rotation ticks, each row followed by its count of ticks
The counts run from 0 to 310.
[121 128 149  96 164  78 135 135 144  83 111 130 121 170  33 128 113 119
 118 160 115 121 106 134 166 137 142 148 129 125 120 112 143 141 135 160
  96 139 100 115  91 101 147 102  69 170 130  91 147 116]	209
[125 168 103 141 151 131  87  91 138 129 149 170 139 126 147 124  91 173
 159 105 171 105 119 131 107 126 133 180 125  81 157 126 143 120 142 114
 115 103 156 133 160 175 104 128 138 124 134 105 129  64]	268
[138 124 168 104 166 118 120 122 127 130 134 118 142 137  43 129 125 162
 151 121 165 120  97 103 135 120 172 111 172 100 103 105 166 116 147 176
 126 130 126  85  99 143 162 116  77 156 113 111 152  95]	58
[144 145 154  96 119  93  96 148 139 133 100 164 119 169  63 121 114 127
 135 121 126 132  96  96 146 122 148 112 174 109 129 129 168 127 117 182
 138 131 150  60 135 128 130 147  68 120  90 107 129 123]	204
[139 139 168 129 161 193 124 117 122 134 171 129 160  94 173 110 130 148
 143  80 129 156 149 154  84 144 161 168 121 106 184 115 118 101 159 117
 139 150 121 165 117 152 152 147 152 156 147 117 126 140]	181
[146 162 149 138 108 142 120 126 142 181 132 155 130 100 155 119 131 130
 127  37 148 158 114  91  99 130 164 137 145  93 189 118 140 115 170 125
 170 132 136 113 139 139 103 137  93 126  93 129 114 149]	186
[117  80 128 120 140 138 135 138 118 140 119 136 112  96 112 103 100 148
 174 130 140 155  88 128 168 148 112 123 154 146 150 117 123  60  84 151
 111  68 135  85 134 142 148 148 144  94  88 118 153 147]	84
[128 156  88 187  98  78  79 104 134 147 125 166 119 152 127 144 103 143
 102 119 149 116 111  80 146 103 136 174 130 133 134 113 129 147 120 142
 130 126 161 105 149 149  77 133  75  91 125 116 143  84]	273
[122 125 125 128 118 109 119 157  95 150 104  90 135 162 160 123 158 103
  94 152  81 151 163 146 123 119 125 108  88 144 103 112  94 140 112 131
 146 134 150 105 165 125 147 139 153 144 183 183 107 183]	11
[ 95 137 143 118  83 116 124 149 164 161 103 127 110 121 165  97 137 109
 134  79 119 164 130 150 103 137 141  98 116  90 155 134 140 118 121  69
 124 115 119 112 185 103 147 143 128 169  98 157 117 177]	98
[114 112 125 115  76 117 156 148 135 149  90 126 116 106 171 131 127  96
 119 114 100 169 160 153 124 155  81 115 100 152 157 156  92 124 100  99
 110  93 156 105 157 121 134 162 149  91 106 162 116 189]	238
[104 124 110 188 119 104  86 135 121 176 140  98 102 160 159 113 147 139
  99 105 140 142 104 101 142  95 173 129 122 127 101  66 126  87 145 121
 165 126 122 103 164 128 137 105 125 179 145 158 157 140]	20
[142 183 144  72 127 121 148 133 144 131 112 179 117 112 143 120 115 125
 111  63  94 158 143 110  90 155 141 153 110  92 179 144 138 149 175 128
 158 138 145 134 139 138  95 146  83 125  93 108  93 148]	193
[143 160 138 134 110 139 139 112 131 135 127 153 127 122 164 136 129 117
  90  79  83 170 175 106 103 147 142 188  88 140 177 125 103 161 171 114
 164 167 137 163 114 136 100 148 104 119 147 114 110 156]	36
[133 133 104 118 113  86 160 117  83 153 121  88 145 124 135 168 155 112
  90 130 126 127 175 102 134 112 115  91  95 178  81 111 108 151 139 137
 132 127 168  99 114 161 136 125 125 114 144 191 143 141]	151
[117 136  97 115 132 101 106 159  89 164 120 144  91 141 153 124 137 137
 126 136  96 151 108  98 149 111 131 103 109 140 100  80 122  88 125 167
 172  77 156  60 168 176 126 137 155 104 127 167 135 148]	160
[125 119 132  99 147  85 162 131 123 128 137 129 156 111 106 113 132 127
 172 145  85 136 130 138  94 136 148 147 104  87 112 144 112 198 114 174
 155  87 133 150 160 129 103 152 100 144 167 138  78 159]	288
[143 123 170  89 157 105 125 117 154  86 129 140 134 148  63 131 105 154
 149 152 124 129 117 104 160 130 189 144 137 114 120 109 143 137 124 170
 138 170 110 124  74 135 147 139  84 158 136  87 155 111]	51
[124 117 142  97 167  87 181 110 114 124 145  74 169 114  99 145 158 131
 136 150 106 128 165 150 113 119 149 123  89 132  88 113 106 178 149 141
 132 126 123 158 110 138 142 120 120 172 189 165 120 151]	296
[107  96 140 131  95 127 128 148 152 167  97 127 114 110 152  91 120 121
 166 102 132 165 100 144 128 143 134  99 141 105 161 142 127  84  81 122
 129  96 135  82 167 116 153 163 132 122  89 145 136 186]	91
[130 141 147 155 152 192 105 125  91 157 162 111 170 127 180 112 155 141
 120 105 147 141 155 159  82 132 141 145 117 105 151 103 110  94 143 112
 138 132 143 143 142 154 165 134 186 163 162 146 126 133]	23
[112 108 131 118 156 126 181 129 116 116 141  92 159  79 116 134 130  97
 117 112 134 137 165 173 136 156  71 145 108 147 148 137  94 133 166  94
  62  83 123 159 103 115 136 104 125 134 131 140 129 137]	226
[126 141 104  66 173 122 168 131  90 108 135 129 144 120 151 136 125 132
 129 152  85 142 182 152 119 136 115 125  72 148 110 115  98 130 149 135
 136  94 155 132 122 176 138 133 196 127 166 158 107 146]	156
[ 97 117 124 149 141 122 118 137 104 127 139  88 129 161 158 113 153 124
  88 144 103 154 154 159 134 120 145 142  70 151 112  82  97 121 145  97
 145 152 112 138 139 126 151 109 139 198 182 158 137 150]	18
[112 127  90 128 123  74 124 138  98 149 119 120  83 166 137 135 126 131
 105 152  99 140 115  85 174 107 133 103  88 171  88  77 111 107 135 151
 173 111 139  76 141 167 122 122 130 122 142 169 148 141]	159
[114 123 106 120 130  73 137 139 109 183 139 106 129 115 117 146 154 139
 133 108 147 128 102  90 113  88 154  86 132 112  78 102 149 142 155 153
 168  79 142  90 148 145 118 105 105 161 125 182 123 139]	299
[127 107 126 169 122  87 111 109 128 175 150 126 173 117 107 125 128 142
 184 129 170 122  91 112 104  93 150 129 175  80 115 137 137 166  85 181
 134  84 153 114 179 131 114 151  93 116 139 134 110 123]	135
[ 91 125 113 176 124 100 101 132 121 153 139  87 112 165 157 123 159 126
  87 139 110 146 131 116 146  97 158 131  93 154 104  60 111 109 153 109
 150 155 116 116 128 120 146 104 122 186 176 158 154 147]	19
[115 145 120 143 109 112 114 110 154 163 141 153  89 102 152 119 128 135
 111  43 132 152 103  69 121 122 174 148 130 106 170  92 139 109 178 117
 169 148 116 121 127 126  94 121  76 137  97 123 146 143]	185
[123 135 142 151 154 178 115 111 102 139 165  95 163 129 165 126 139 143
 111 117 140 147 170 159 102 121 152 166 102 139 134  92 109  88 152 107
 127 158 123 152 115 148 172 127 163 173 174 135 158 118]	24
[124 106 143 112 152 103 131 118 114 168 155 113 162 111  95 131 132 159
 192 140 165 108 100 114 113 103 178 101 157  79  90 123 135 144 111 188
 156  85 147 112 139 160 143 148 124 140 136 156 123 132]	293
[ 98  85 121 152  78 104 124 149 166 155 100 127  84 116 138 105 124 120
 139 115 131 159  85 126 163 135 137  93 146 126 138 119 114  74  83 122
 136 102 113  80 153 104 145 137 102 121  86 144 168 189]	90
[148 132 180 120 134 120 120 131 127 135 118 109 170 157  59 142 140 124
 127 127 163 112 125 112 132 106 158 108 170 127 100 113 156 132 123 177
 116 170 133  88  86 132 177 132  73 156 121 113 155 106]	57
